Each path below is one point turned by a fixed rotation once a step. After each direction that follows a path, write how fast that rotation turns it, in degrees a step (0 if it stays still).
Each turn is a multiple of 5 degrees from 10 to 175, or 0.
Each row of a path follows its step; steps can be skipped.

step 0: [ -3 -10 -23 -10  10  -3 -22  -3  -2  15 -15  -9   3  -6 -11  -5  14   2
  -2  -2 -12   7 -24  -5 -19 -26  35 -27  -1   1   2  -7   1 -35  -4  -6
 -26 -21 -32 -34 -23 -31   9  -5  17  -8 -21  -6  45   9  24   5  -8  24
 -14  -6  -3   3 -11  21 -46  -8]
step 1: [-12 -15 -17  10   0 -13 -21  -6  17  19 -21  -5 -35 -39   5   0  16   8
 -25  29   3  -7 -10 -18 -10 -34  49 -13   8  12 -12  17  -3 -16 -14 -13
  -6 -17 -29 -12 -26  -8  10 -20   8   3 -11   6  12  -7 -11  -2  11   8
  36  28  -4 -12 -22 -23  -2   8]
step 2: [-21  11  12  31  -3 -14   6  28   3  -9 -12   1 -42 -22  13  -2   3   7
 -30   9   3  19  14 -22   0  -2  16  -4   1  -9  29  32  -3 -15 -25 -19
 -11  13   1 -10  -5   7  37   5 -11 -17 -23  -5 -14  20  17   7   1  16
  16  20  -8  16 -20 -41   2  29]
step 3: [ 19  32  11  38 -19 -15  16   9  -8  -6 -18 -28   1 -14   7  20 -12  -8
 -30  -4  -5   3  22   8   1  13  42  26 -14  -8  14  19 -10 -18  11  17
 -15   9  -3   9  -3  -3  33  14  -1  10 -14  -9   4  22  26 -17  -4  18
 -13 -21  23  23  11 -16   8  37]
step 4: [  1  21  17  44 -12 -24   7   0  11   6  -3 -17   9 -12 -40 -11 -23  -5
 -12 -20   4 -10 -28  13  22  -9  14  25 -18   7 -14  13 -20 -33  15  -5
 -43   6  -3  -5   0 -21  24 -13  14   9 -18 -10  14  -2 -17  18   4  15
 -13 -39   9   6  24  11  -7  -8]
step 5: [  0  -2   8  11   8 -21 -30   1   0 -21  -3   1  10  -6 -16 -10 -12 -20
  -5 -35  20 -19 -26 -18  16 -41  12  10  12 -15 -25  17 -15 -37  12   0
 -20   6 -21 -29   3 -16  12  20   4 -17 -20  29  32 -10   9  10  19  19
  -9  16   4 -29  -3  21   2  -9]
step 6: [ -4 -27 -31  20   8 -20 -24  -3 -12   5   4  13 -11 -12 -21   5   0 -19
 -20  -6 -15 -10 -23 -44  11 -22  -3   6  14  -4  -8  11  -5 -29  -8  11
  18 -11 -31 -12   3 -17  -6   2 -16 -20 -28 -20  14  -4  52   5   8 -15
  18  12  21 -21 -14 -17   3  13]
step 7: [  6 -10 -14  25  11 -25  -6  20 -18   8 -15   8  -2 -30   6  13   2 -10
 -17   6  -2  -1  12  -8  14   9  12  19  31   8  24 -29   1 -27 -16  11
  -4 -15  -1  -6   2 -41  23 -19   7 -16 -16  -9  -4  13  36   4  -8  -7
  25  11 -21   0  -5 -53 -34   3]
step 8: [ 32   3 -13  18 -12 -28  14  25  19  10 -44 -18  -6  -3  18  14 -20  16
  -6  14  20  -2   6  26 -24  -4  26  12 -22  15  21  14   6 -33 -12  -5
  -2  16  11   6 -18 -41  12  11 -10  -6  -2  -1   2   9  18  15  16   0
  11  -2 -10 -14  20 -37 -36   0]
step 9: [  5   6  14  12  -6  -6   3  27   4  14  -3 -25 -26 -18  20  -5 -10   8
   7   6  13  -7   2  22 -15 -26  21  20  -9  -2 -14   3 -11 -18 -17 -33
 -19  10 -28  10   2 -19  19  29 -28   9 -47 -10  17  16 -10  29  35   0
  -9 -36  -7   2  15  15  -8  18]
Speeds:
[ -5   4  -7   0  -3  11  -2   8  -1   1  -2  -5   7   3  -2  -2  -2  -4
   3  -4  -3  -4  -2  -9  -3  -3  -2   1  -2  -4  -4  -2   5  -5   2   1
 -10   3  -2   6   5   1  -1   5   5   4   0   3  -3   4  -3   2  -2   1
  10   2   3   3   9   0   2   2]	60
[  2   0   5   6   1  -5  -1 -10   2   3   0   7   2  -3  -1  -5  -4  -5
  -6  -4  -4  -4  -3   5   5   5  -5   4   2  -8  -2   3   4  -1   4   2
   0  10  -3   0  10   2   1   3   0   0   2  -5   2  -7   1  -5   0   4
   2   9   1   0   6  -3  -4   1]	35
[ -2  -7   2 -10  -4   7  -8  -6   3  -6   1  -3   2  -2   0  -1   4   4
  -6   2   2   2  -6   0   5   4  -3  -4   8   2  -6   7  -7   0   2   0
  -4  -1  -5   3  -4   7   2  -3  -1  -7  -3   0  -1   5   7  -2  -2  -2
   7  -1  -1  -4   6   0  -5  -3]	70
[-5  3  0  2  1  6  5 -3  7  1 -4  0  1  6 -1  1  0  1  2  2 -1 -2  7 -2
  9 12 14  0 -5  2 -1  3 -2  6 -4  0 -2  2  1 -1 10  2 -1  4 -2 -7 -6  1
  4  1 -2  3  7  2  3 -5 -1 -3 -1 -1  2 -1]	55
